(in the rows, 128 means zero)
Each path below is one point turned by a fixed rotation once a step. After each direction that follows a path, write how fast that rotation turns it, in deg/step (0 if it stays still).
Each turn is a multiple of 5 degrees from 10 to 175, or 0.
Each row of a path follows its step; steps can be skipped.

step 1: [123 127 127 117 124 127 121 128 128 127 123 123 133 129 128 124 127 125
 129 123 138 128 131 130 123 128 119 141 128 114 122 129 130 117 133 122
 129 125 133 135 124 131 133 130 135 134 121 124 124 126 143 125 130 123
 127 134 130 124 116]
step 4: [130 121 133 129 132 122 127 126 131 128 130 121 141 130 136 134 127 135
 122 129 133 128 124 120 130 116 116 133 120 131 128 136 118 125 125 130
 126 122 133 134 130 133 131 121 128 136 126 121 135 133 125 130 141 128
 133 129 121 129 120]
step 17: [126 126 135 117 117 127 130 118 122 121 131 120 131 138 134 131 131 123
 127 125 130 128 139 129 132 136 118 128 121 130 128 123 131 127 113 123
 122 118 129 119 129 127 120 128 130 123 122 133 130 128 126 129 135 127
 130 133 126 122 123]
step 23: [130 124 135 137 124 125 121 124 120 133 130 126 139 129 129 141 137 130
 128 131 136 131 128 126 129 125 131 127 126 126 129 132 114 135 135 134
 128 121 124 132 127 131 131 123 127 128 134 134 137 126 126 117 136 131
 130 139 124 135 131]
step 24: [132 120 119 125 124 120 122 135 124 132 137 115 131 138 126 123 135 118
 130 129 130 137 121 120 130 133 140 126 129 130 117 127 134 125 129 137
 128 130 126 124 122 133 130 118 133 132 127 124 126 126 127 129 127 123
 125 135 129 133 125]
step 34: [127 127 132 131 127 121 129 130 125 134 123 119 133 118 128 132 129 131
 134 130 138 128 134 128 132 123 123 125 124 138 130 128 134 131 131 128
 125 115 125 112 126 131 127 121 133 128 118 124 121 130 122 124 139 124
 127 117 131 135 133]
step 35: [131 126 131 128 125 123 117 137 122 122 126 125 128 127 139 124 134 139
 128 135 129 138 124 131 124 135 124 130 129 120 124 130 123 136 128 132
 122 116 122 124 130 143 132 128 134 133 126 129 132 130 127 124 122 124
 125 123 122 124 117]
Directions:
[127 127 127 127 129 128 128 126 128 127 128 129 125 129 127 128 129 126
 128 128 128 126 127 130 128 125 130 129 128 127 129 126 126 127 125 127
 131 128 129 127 127 131 129 126 127 128 129 127 125 127 129 128 127 129
 125 131 127 130 128] : 25
[128 129 128 128 127 127 126 127 128 129 127 128 129 128 128 126 125 126
 131 127 127 128 129 126 128 126 127 126 127 126 129 130 125 125 130 130
 130 129 128 128 128 128 130 128 131 131 129 130 128 128 128 127 129 128
 128 129 129 126 130] : 145
[130 130 130 127 125 128 128 128 129 131 128 128 129 128 128 128 128 129
 130 129 128 129 126 130 128 129 128 128 127 126 128 128 127 128 127 127
 128 129 130 131 127 126 127 128 128 125 128 126 125 127 130 129 126 130
 129 127 129 126 132] : 35

step 1: [131 133 124 120 123 123 137 120 134 140 124 129 133 135 125 122 125 130
 129 122 125 126 138 130 126 123 137 122 127 121 129 123 132 125 136 133
 134 127 125 125 137 127 128 127 121 119 136 129 125 133 125 128 131 142
 129 129 122 124 129]
step 7: [121 124 125 123 131 127 137 116 123 133 133 125 130 131 133 125 132 132
 134 120 129 140 141 133 131 125 134 128 125 135 127 122 134 128 125 133
 137 124 126 124 132 125 134 128 116 130 137 125 126 128 126 122 136 131
 126 128 126 134 123]
step 16: [126 131 128 121 133 121 136 123 135 138 124 133 136 122 123 128 122 128
 125 122 133 124 130 125 129 134 133 129 129 135 131 116 133 127 121 135
 133 120 128 127 135 119 134 129 124 123 133 134 127 131 125 119 130 141
 126 120 130 129 125]
step 21: [126 140 120 126 126 120 131 125 127 135 134 134 128 133 129 126 132 135
 124 131 122 134 126 123 122 137 132 129 131 131 123 122 125 123 128 130
 127 129 119 114 138 131 126 126 126 123 130 129 132 138 140 120 121 123
 124 128 136 127 123]
step 24: [125 139 120 117 131 117 129 126 130 135 130 123 134 130 128 133 124 132
 123 127 117 131 133 126 131 140 125 130 129 118 125 123 128 124 121 139
 127 130 128 119 135 130 125 141 128 121 131 128 126 136 133 127 127 127
 126 126 129 127 132]
step 25: [120 129 124 125 136 129 129 122 130 126 127 138 127 126 131 127 133 127
 117 120 137 137 132 134 134 136 132 127 128 135 134 125 128 128 129 142
 130 128 125 124 126 125 123 136 118 129 129 126 126 132 125 124 136 137
 129 130 139 123 120]
step 33: [132 135 124 124 122 125 126 123 119 128 124 125 122 137 132 133 124 136
 124 125 126 132 135 127 128 133 135 127 134 125 125 118 132 131 137 142
 133 130 126 125 133 134 118 128 117 118 136 129 126 132 127 134 128 136
 130 133 127 127 124]
Directions:
[129 128 127 128 127 128 128 127 128 129 128 130 130 128 130 125 128 127
 127 128 129 128 129 130 130 127 129 128 131 126 126 129 128 127 128 127
 128 128 128 127 127 128 130 131 129 127 128 126 126 130 124 129 131 126
 127 127 127 125 130] : 140
[129 129 129 129 130 127 131 126 130 129 129 127 129 127 126 126 126 126
 127 131 128 127 130 127 126 129 129 128 127 127 128 129 129 125 127 128
 127 130 129 128 127 129 128 131 130 128 127 129 127 129 128 129 126 130
 130 129 129 128 125] : 95
[128 128 128 128 127 129 128 128 129 129 127 124 128 129 131 130 127 129
 124 129 128 127 130 129 128 128 131 127 127 127 125 128 129 127 127 127
 126 128 126 130 128 130 128 126 127 128 130 130 128 127 129 129 128 126
 128 129 126 127 129] : 115
[126 129 128 128 129 129 127 127 128 130 126 127 127 127 130 128 127 127
 126 127 132 129 127 128 128 130 125 127 128 131 128 131 126 129 127 130
 129 129 127 126 128 129 129 128 130 127 126 128 128 130 130 128 126 128
 129 128 127 127 129] : 115

step 6: [128 135 128 115 129 129 124 128 131 125 119 129 129 132 123 118 128 134
 125 128 132 123 133 139 134 135 130 129 133 138 133 124 140 121 124 130
 126 126 126 126 128 115 131 121 140 125 135 119 129 130 132 122 129 131
 126 134 130 131 122]
step 12: [131 129 124 138 134 141 124 138 128 129 115 132 127 128 124 137 129 127
 127 133 132 125 125 135 129 136 121 134 131 122 125 122 119 127 128 123
 131 135 127 125 123 128 126 126 124 121 133 124 128 128 130 135 117 120
 129 139 123 131 121]
step 15: [134 120 132 122 129 126 131 126 124 136 123 119 119 140 118 130 131 127
 127 130 133 123 125 124 129 128 123 128 129 136 126 123 125 121 123 117
 139 126 126 130 131 116 129 132 125 123 140 126 124 133 134 133 123 130
 122 132 130 133 125]
step 16: [127 121 135 127 121 130 122 132 132 125 126 130 119 125 123 126 118 126
 118 125 141 124 132 127 130 129 128 135 135 134 132 127 130 134 136 111
 130 124 118 129 118 128 132 128 131 124 131 126 130 122 131 122 132 127
 133 131 130 123 122]
step 23: [137 134 130 122 125 124 121 130 126 141 127 130 127 135 121 127 134 132
 135 131 136 126 132 125 134 137 127 132 130 136 129 128 122 125 121 132
 126 124 130 128 129 120 120 126 128 124 142 122 126 131 138 134 125 131
 118 134 124 134 128]
step 29: [130 126 132 131 132 133 122 135 122 116 123 129 122 124 123 133 124 130
 119 137 136 137 127 131 125 131 134 129 130 129 133 125 124 127 122 115
 137 132 125 122 123 123 125 134 127 122 131 112 130 130 128 130 126 124
 123 122 121 122 128]
step 33: [125 126 127 128 123 129 119 135 126 126 128 134 120 134 122 125 132 132
 120 129 132 122 133 136 131 129 124 132 131 130 128 124 129 121 136 119
 139 128 130 136 130 122 133 136 136 120 138 134 125 123 129 134 129 133
 125 131 138 137 120]
Directions:
[128 129 129 126 127 130 128 129 129 130 128 128 126 128 131 130 127 126
 128 129 127 126 128 127 129 129 129 127 127 127 124 127 128 126 129 130
 129 129 128 128 129 127 127 128 129 127 131 129 127 127 125 129 124 127
 126 129 127 129 128] : 135
[129 129 127 130 125 130 127 128 128 127 129 128 129 129 128 128 127 128
 128 126 127 129 130 127 128 131 129 124 127 129 129 129 126 129 128 128
 127 127 127 127 131 130 126 126 128 130 129 129 126 129 130 130 128 132
 127 128 129 129 128] : 80
[128 131 130 128 130 128 129 128 129 131 129 127 130 129 125 130 128 130
 127 127 125 126 129 133 128 131 128 128 131 127 130 128 128 129 128 129
 129 127 128 128 129 126 126 128 128 128 129 129 130 129 127 128 128 128
 129 129 126 127 129] : 130
[128 125 128 129 129 130 128 129 128 128 130 130 128 124 127 128 129 128
 127 131 128 130 127 128 127 130 128 128 129 126 130 126 126 126 127 131
 125 127 127 128 130 127 129 129 126 130 127 127 129 127 128 128 127 127
 127 128 127 130 127] : 40
[128 128 128 129 126 128 127 128 132 128 127 130 129 128 127 130 128 125
 128 126 128 127 127 127 129 128 125 128 130 128 126 129 128 129 126 127
 125 128 131 129 130 129 126 128 128 128 126 127 129 126 128 128 126 126
 128 127 127 125 126] : 80
[128 127 128 126 129 126 127 128 129 129 128 126 127 128 125 128 128 129
 127 125 130 130 129 126 128 128 130 129 128 127 125 128 129 125 128 128
 127 127 128 129 130 127 128 127 131 131 128 130 128 126 129 129 129 128
 130 131 129 128 126] : 40

step 0: [121 138 124 127 116 125 129 128 122 133 130 122 122 130 130 132 125 134
 132 123 133 129 136 135 128 140 130 126 118 123 126 123 123 131 121 138
 115 133 139 126 130 123 126 126 122 128 131 124 128 130 125 120 128 129
 130 125 127 129 129]
step 1: [122 132 129 124 130 125 125 128 132 130 127 127 126 124 130 120 128 144
 128 122 121 127 131 125 123 128 129 121 135 132 132 129 128 134 130 124
 121 130 123 130 134 121 134 130 133 128 120 118 135 134 121 120 125 135
 112 128 125 128 133]
step 19: [131 128 130 125 120 126 125 125 120 128 127 130 125 131 142 115 128 144
 129 129 130 135 135 119 125 130 132 131 129 130 124 130 129 121 124 127
 129 126 121 128 122 128 131 123 123 129 128 119 133 120 135 126 131 123
 128 133 127 132 116]
step 25: [124 119 135 129 126 134 121 135 121 120 131 125 138 135 125 123 126 136
 130 132 132 133 131 126 138 131 126 125 127 133 123 123 131 128 131 139
 137 138 129 130 127 133 128 127 128 116 127 135 127 124 128 138 129 127
 129 131 126 136 124]
step 32: [131 126 125 125 128 123 131 130 127 139 135 122 134 130 134 126 135 127
 129 134 121 131 133 123 122 118 135 129 137 126 124 134 136 122 126 130
 123 126 129 123 128 126 131 123 130 129 132 120 114 134 122 121 130 132
 118 129 127 119 136]
step 33: [129 125 120 124 130 123 130 118 132 137 130 127 125 127 120 126 132 127
 126 123 129 128 124 125 132 124 131 126 115 134 135 136 124 123 125 123
 129 136 118 133 125 127 117 120 131 137 129 129 122 129 133 131 141 133
 125 128 124 120 128]
step 34: [126 134 126 130 126 132 133 127 130 121 132 126 113 130 123 129 129 133
 122 130 126 131 116 121 127 126 125 129 128 132 136 116 131 127 127 125
 139 129 127 125 121 124 129 126 123 127 136 127 132 124 136 126 126 124
 126 116 132 117 119]
Directions:
[128 128 125 130 127 128 130 130 127 126 128 128 128 129 128 129 128 130
 128 130 129 129 130 130 128 129 129 129 126 129 130 127 129 127 129 127
 125 126 126 132 125 127 128 128 128 130 127 128 128 128 129 128 127 128
 129 125 127 128 126] : 95

step 8: [135 132 128 129 126 139 134 126 130 125 126 127 134 129 121 121 127 123
 131 120 131 126 133 133 126 132 140 132 131 135 134 133 130 140 123 131
 136 126 125 126 125 127 129 132 131 138 124 129 126 132 128 129 121 131
 134 129 112 135 139]
step 13: [129 134 139 123 125 123 138 127 127 129 124 123 126 131 129 121 124 126
 129 122 131 124 122 121 123 128 122 128 136 132 125 129 121 123 130 121
 132 125 134 124 128 127 127 138 125 137 121 127 133 128 119 129 121 125
 135 136 123 124 113]
step 17: [131 123 125 121 129 127 143 118 132 134 128 129 131 140 124 130 130 134
 131 120 130 125 130 125 131 134 132 125 134 130 133 124 122 123 127 121
 126 134 117 126 130 128 137 136 128 143 125 124 122 129 125 128 127 127
 131 138 126 131 125]
step 21: [134 122 139 128 132 134 132 123 126 128 131 124 131 130 128 132 119 130
 129 123 132 127 125 131 139 131 125 130 140 127 126 131 118 131 132 125
 130 111 119 130 126 129 132 137 122 138 126 121 134 123 119 132 133 128
 127 130 124 126 123]
step 22: [122 139 133 127 122 130 131 123 123 128 123 128 123 125 128 127 111 120
 129 114 129 121 128 133 123 126 135 126 126 132 124 134 125 136 129 122
 133 124 120 127 125 132 132 127 129 130 128 130 130 122 134 127 134 134
 130 131 119 138 120]
step 28: [124 130 118 121 124 129 129 122 134 126 128 122 119 137 134 128 127 137
 126 115 122 122 123 123 129 133 122 127 138 139 128 130 127 134 132 133
 127 120 133 131 125 132 136 130 125 136 127 133 127 120 118 124 129 123
 130 134 127 125 129]
step 35: [137 123 126 123 123 135 134 120 126 128 118 124 134 133 125 134 122 129
 133 124 134 121 121 132 129 127 126 125 138 138 121 125 125 136 124 121
 132 129 124 126 125 126 140 133 133 132 126 128 117 123 123 131 131 130
 127 120 130 120 135]
Directions:
[129 129 129 129 131 128 128 128 127 133 126 129 131 127 130 129 130 126
 130 128 128 126 130 127 128 128 129 128 129 130 130 129 127 128 128 129
 130 126 128 129 127 129 130 128 127 127 128 128 127 128 129 128 130 129
 127 127 131 129 128] : 25
[128 129 130 129 130 131 130 126 127 129 128 128 126 129 125 131 127 128
 128 129 129 130 128 129 130 126 127 128 128 127 128 128 129 128 126 126
 128 128 128 129 128 127 128 127 130 130 129 126 126 127 130 127 131 124
 125 127 126 129 129] : 25
